In the rows, 128 means zero.
Each path below is one point turned by a fixed rotation once a step. After each direction that follows a path, write how fast that rotation turns it, in deg/step (0 if it stays still).
Each turn is a multiple of 5 degrees from 10 to 175, or 0.
Each row of a path follows its step; steps can be skipped.

step 2: [129 131 126 126 129 129 125 121 127 133 117 116 130 123 125 121 125 131
 117 130 130 124 133 122 127 125 142 129 125 129 133 126 129 124 126 125
 131 127 125 132 140 121 126 134 131 124 136 134 132 133 120 140 128 125
 135 121 138]
step 4: [135 116 132 134 126 133 129 122 129 126 125 127 125 132 124 127 124 129
 125 118 134 125 113 130 127 130 127 137 128 141 131 127 119 119 135 128
 125 130 131 129 126 126 119 128 128 132 126 126 123 137 128 123 120 139
 121 129 136]
step 7: [129 127 122 131 129 129 124 129 135 131 127 127 122 131 130 127 115 129
 133 124 125 124 130 134 131 131 144 126 127 134 115 137 126 133 119 128
 135 132 125 121 124 137 123 129 118 138 131 128 123 125 133 120 123 131
 121 128 125]
step 9: [123 127 125 128 128 126 137 127 130 131 125 135 138 140 133 128 129 117
 125 132 123 133 123 130 121 134 128 128 139 127 128 131 121 137 126 132
 126 121 127 117 141 132 129 129 135 129 124 126 129 132 134 122 138 116
 128 135 126]
step 12: [132 140 132 131 135 130 141 135 126 124 137 129 137 120 122 127 135 126
 139 134 130 126 125 125 133 125 120 128 132 138 116 129 124 123 136 129
 130 128 131 124 135 132 127 128 129 127 120 118 129 128 123 128 128 120
 130 129 128]
step 14: [131 123 131 123 132 128 129 144 120 127 124 133 127 119 122 127 127 127
 135 131 122 128 132 129 132 134 128 128 127 115 134 127 124 134 123 117
 117 130 130 132 134 124 128 128 117 116 133 126 135 126 120 133 129 137
 130 129 130]
step 15: [126 129 123 137 130 140 130 130 131 130 118 138 128 135 130 132 143 132
 141 128 134 132 125 121 122 118 139 130 116 130 130 130 129 127 132 133
 131 126 124 131 132 126 121 132 132 128 126 124 125 130 131 135 128 124
 124 129 133]
step 16: [140 127 127 134 127 128 126 120 111 127 131 121 119 129 122 132 120 127
 120 130 129 127 127 131 132 124 123 122 122 120 135 126 121 127 130 133
 140 126 124 135 127 131 129 127 118 125 133 126 126 121 132 124 121 121
 119 134 122]
step 22: [119 123 128 132 121 134 128 127 120 140 126 121 116 128 133 120 119 129
 120 128 126 121 137 132 127 132 125 128 129 128 127 119 129 126 126 135
 125 138 133 123 144 132 132 127 131 132 121 137 126 131 131 134 130 128
 130 129 126]
Directions:
[128 128 128 129 127 127 128 128 125 127 127 125 129 128 127 128 128 128
 127 127 125 129 129 129 129 129 129 128 129 128 129 129 132 130 129 131
 128 130 127 128 129 123 129 126 127 129 129 128 129 126 127 128 128 130
 129 127 129]	125

step 0: [127 124 126 131 119 124 131 121 122 127 135 138 133 124 136 127 128 123
 130 134 134 134 129 123 128 125 124 125 119 133 129 129 122 125 126 131
 127 132 130 126 126 126 132 124 129 131 130 126 120 132 119 122 140 134
 134 120 128]
step 1: [134 136 128 137 128 130 129 131 131 128 143 135 130 121 135 123 135 129
 130 130 125 128 137 132 119 133 122 134 131 134 125 126 132 117 126 130
 126 126 128 122 134 124 127 123 125 131 129 127 128 130 130 127 120 129
 131 123 128]
step 2: [131 123 132 134 122 126 133 128 130 135 133 128 129 131 128 130 128 130
 128 128 121 124 122 124 122 128 130 127 125 139 127 133 139 127 127 131
 121 130 136 122 138 132 122 142 126 125 131 130 125 130 125 126 131 122
 139 130 132]
step 6: [129 129 113 135 124 124 130 134 127 129 131 130 124 125 135 130 119 133
 134 116 125 130 124 122 119 133 129 129 129 133 132 129 127 124 122 129
 126 125 138 131 134 127 123 120 129 129 126 128 129 126 135 130 133 129
 135 123 125]
step 9: [124 123 129 133 121 122 124 134 129 122 135 133 125 128 127 125 121 137
 132 130 136 117 125 130 123 127 123 126 122 136 134 129 125 126 126 127
 128 128 135 126 132 124 125 130 121 121 134 137 123 129 129 137 132 126
 121 129 134]
step 10: [136 133 132 130 128 119 126 130 131 135 128 129 122 122 132 133 122 129
 127 125 140 133 124 134 129 141 130 119 129 132 127 129 126 125 125 136
 126 121 128 124 134 131 128 127 119 129 132 119 130 132 125 129 134 126
 123 128 127]
step 13: [132 131 131 131 129 126 126 137 124 127 134 139 130 132 136 133 123 129
 130 127 133 124 119 132 129 128 137 124 119 130 127 126 127 122 123 128
 128 125 129 134 133 134 131 129 127 138 122 129 133 123 131 137 127 128
 133 118 138]
step 16: [138 122 128 136 124 134 128 129 134 126 129 136 124 136 127 125 122 133
 124 133 135 137 118 135 131 127 131 134 126 126 137 130 131 128 125 129
 124 130 133 131 127 128 128 125 126 126 139 129 123 130 130 129 127 136
 126 120 136]
step 18: [133 133 128 135 128 123 142 121 120 132 128 129 123 133 132 120 126 128
 132 134 129 129 124 126 120 127 129 125 125 129 129 122 123 124 123 134
 132 140 128 133 129 134 126 128 118 129 124 133 133 127 129 132 129 124
 130 132 136]
Directions:
[126 129 131 131 129 131 127 130 128 128 129 126 129 125 129 129 127 130
 126 128 128 125 128 131 127 126 127 130 127 128 130 128 128 128 129 128
 126 127 128 130 131 128 127 128 129 129 130 128 126 128 128 130 127 130
 129 127 130]	95
[128 130 128 129 128 129 129 128 130 127 128 126 127 128 128 130 127 129
 128 128 126 127 126 129 128 127 131 129 129 129 123 128 126 129 127 129
 128 126 127 129 129 129 131 131 128 128 124 129 129 126 127 129 130 128
 127 128 125]	45
[127 126 128 127 128 129 126 127 129 126 129 129 127 129 131 131 126 131
 128 129 129 131 126 129 127 129 128 127 128 127 128 129 127 127 127 125
 130 127 130 127 127 129 128 127 131 128 128 127 127 129 129 130 131 127
 129 128 128]	110
[129 126 126 127 130 129 131 130 127 125 128 130 128 132 128 129 126 128
 128 127 128 128 128 127 127 127 125 128 128 129 130 129 127 127 128 129
 128 129 128 130 129 131 128 130 126 126 127 129 128 126 128 128 126 128
 130 128 129]	155

step 4: [126 127 142 130 132 124 125 120 124 125 127 131 122 135 120 132 122 121
 131 125 119 134 135 129 122 126 126 130 128 126 119 130 134 130 128 117
 130 130 121 123 135 134 136 126 118 132 131 135 129 139 129 137 130 126
 129 140 121]
step 5: [139 128 129 129 132 121 124 129 135 117 129 128 134 127 123 135 133 123
 133 133 135 131 124 139 135 134 127 125 114 124 129 135 127 128 123 123
 135 130 129 121 139 129 130 126 119 128 131 132 130 141 127 122 120 123
 125 123 129]
step 6: [131 129 132 125 133 130 117 128 131 132 122 114 124 128 136 132 129 131
 133 130 136 133 124 128 130 131 128 137 126 130 120 129 121 130 136 124
 121 126 126 121 144 133 126 125 129 131 131 120 129 118 137 127 113 121
 128 125 130]
step 11: [133 123 130 132 138 130 121 125 133 126 123 130 125 118 118 139 129 132
 135 128 126 138 123 134 122 136 129 134 115 131 125 131 131 131 131 121
 122 130 134 129 131 130 126 124 115 136 125 118 127 134 135 122 125 130
 125 131 125]
step 13: [118 126 126 129 127 128 127 131 136 125 127 121 126 129 122 122 132 125
 135 137 117 124 130 130 138 125 129 126 130 135 123 138 121 131 124 131
 122 131 119 125 136 135 129 126 133 139 132 121 134 124 121 126 127 116
 116 122 129]
step 15: [138 131 120 131 134 138 124 129 129 125 116 136 128 127 122 137 135 128
 125 135 126 132 133 121 117 135 126 120 121 129 127 130 130 135 129 122
 135 122 127 126 132 133 139 124 122 126 131 120 133 139 125 128 127 123
 128 132 121]
step 17: [122 124 129 132 134 125 125 124 135 128 135 120 126 125 125 124 127 124
 137 134 131 132 118 129 143 133 119 136 117 125 124 139 123 131 127 122
 131 130 127 130 135 131 125 124 114 136 129 129 126 129 128 122 128 125
 118 128 120]
step 21: [133 123 136 128 129 138 129 117 124 130 121 131 122 128 120 128 131 120
 130 135 126 136 126 132 133 134 124 129 119 131 122 134 129 135 131 126
 130 123 128 127 139 136 131 121 126 121 129 139 137 140 132 123 130 126
 121 128 120]
step 23: [123 131 132 135 136 120 122 128 136 128 131 120 125 121 117 134 123 129
 134 128 132 128 123 133 126 132 125 129 129 123 128 131 121 130 133 127
 125 123 131 122 133 137 133 124 119 139 123 112 129 127 128 131 121 120
 122 135 136]
Directions:
[130 128 127 129 128 127 127 129 128 126 130 128 127 126 128 128 127 126
 127 127 128 128 125 129 127 130 127 127 127 126 128 127 129 127 129 127
 126 127 130 127 128 128 124 130 128 127 129 129 130 130 127 125 130 129
 126 131 128]	115
[126 129 127 124 128 128 129 127 128 127 128 126 126 129 128 129 129 128
 129 125 126 128 129 127 126 125 132 128 128 128 126 129 127 128 129 126
 125 128 128 128 129 128 128 129 127 129 128 125 129 130 128 125 128 130
 129 128 127]	155
[130 129 127 127 128 127 129 130 128 129 127 126 129 129 128 128 131 129
 129 130 130 129 126 126 127 128 130 127 130 127 128 127 127 128 130 126
 127 130 127 127 128 130 128 128 131 124 129 126 126 130 127 128 127 126
 128 128 129]	110

step 0: [130 132 124 129 126 126 127 124 127 135 119 134 126 136 137 125 129 124
 129 123 129 136 123 121 131 134 129 129 123 132 128 130 120 134 130 126
 120 126 136 123 136 137 132 131 133 118 135 133 127 121 126 123 120 139
 128 127 135]
step 4: [127 130 126 132 139 121 130 124 131 130 130 135 136 123 137 132 124 126
 124 121 119 124 115 132 127 122 135 141 133 126 123 129 122 124 128 131
 126 131 132 122 127 126 124 124 122 122 124 123 126 134 127 132 119 121
 128 132 129]
step 6: [130 131 132 130 134 132 138 125 133 130 128 128 135 131 145 129 122 121
 125 127 123 133 136 137 126 126 124 132 127 125 124 133 131 123 132 139
 131 127 134 123 139 120 132 127 127 126 132 126 128 130 128 124 129 118
 118 129 126]
step 7: [139 134 126 131 126 125 131 123 126 127 129 132 125 131 131 122 126 120
 134 131 120 129 125 135 124 127 129 127 119 129 116 125 124 140 129 140
 135 127 133 127 133 122 120 120 134 119 130 135 124 128 125 135 121 133
 126 129 129]
step 14: [133 129 132 127 137 135 136 133 120 125 129 127 129 130 135 127 124 120
 135 126 117 133 132 137 134 125 120 119 126 129 131 124 138 131 130 130
 142 132 135 119 129 128 127 126 124 126 129 125 123 131 131 132 131 131
 121 129 128]
step 15: [136 130 127 123 136 137 124 123 122 128 129 129 125 137 132 122 134 123
 129 131 123 127 125 137 129 124 127 130 124 130 131 125 129 138 112 124
 122 130 131 129 127 122 121 125 131 122 125 132 126 131 126 132 119 138
 121 126 134]
step 18: [120 125 134 137 129 133 122 133 126 127 122 127 130 127 130 136 133 123
 133 121 138 136 130 133 125 128 128 122 126 134 124 129 120 130 115 121
 129 131 130 131 132 125 126 125 136 123 131 130 116 133 133 123 129 134
 135 134 131]
step 19: [123 127 128 139 129 124 126 131 128 137 125 135 123 133 139 138 139 132
 126 123 121 130 132 132 126 126 138 127 131 129 127 123 133 126 132 121
 128 137 131 118 123 133 122 127 127 130 120 124 120 128 132 128 129 136
 127 136 125]
step 20: [128 124 123 142 133 132 123 133 121 126 133 126 128 122 140 132 135 135
 134 133 129 130 129 128 136 128 129 128 134 127 124 133 119 136 128 120
 124 133 130 129 128 123 126 125 122 126 127 125 130 134 123 125 134 134
 132 132 139]
Directions:
[128 128 127 129 126 126 126 129 128 128 129 130 128 128 128 127 126 129
 126 128 123 127 127 127 127 127 127 126 128 128 128 128 128 131 129 127
 132 127 126 124 126 129 126 128 127 125 127 128 128 127 129 127 127 127
 129 128 128]	145
[128 129 127 129 128 129 129 129 127 128 129 124 128 126 129 129 127 129
 126 131 130 128 126 126 129 126 127 128 127 129 126 128 128 131 127 128
 128 127 126 130 129 127 127 127 127 128 127 128 128 126 129 129 124 131
 130 128 129]	140
[127 132 128 129 128 128 129 130 128 130 127 129 125 127 129 130 126 130
 129 129 128 130 129 128 128 131 127 129 127 129 129 125 129 128 129 127
 128 127 127 127 128 128 128 132 127 129 130 127 130 127 130 129 128 128
 127 127 129]	130
[129 130 127 127 131 127 129 129 131 128 125 129 132 127 128 128 129 127
 127 127 128 128 129 126 129 129 127 131 125 126 127 127 129 129 130 128
 128 127 127 127 127 128 131 126 128 127 129 131 128 128 126 129 128 128
 130 127 129]	10
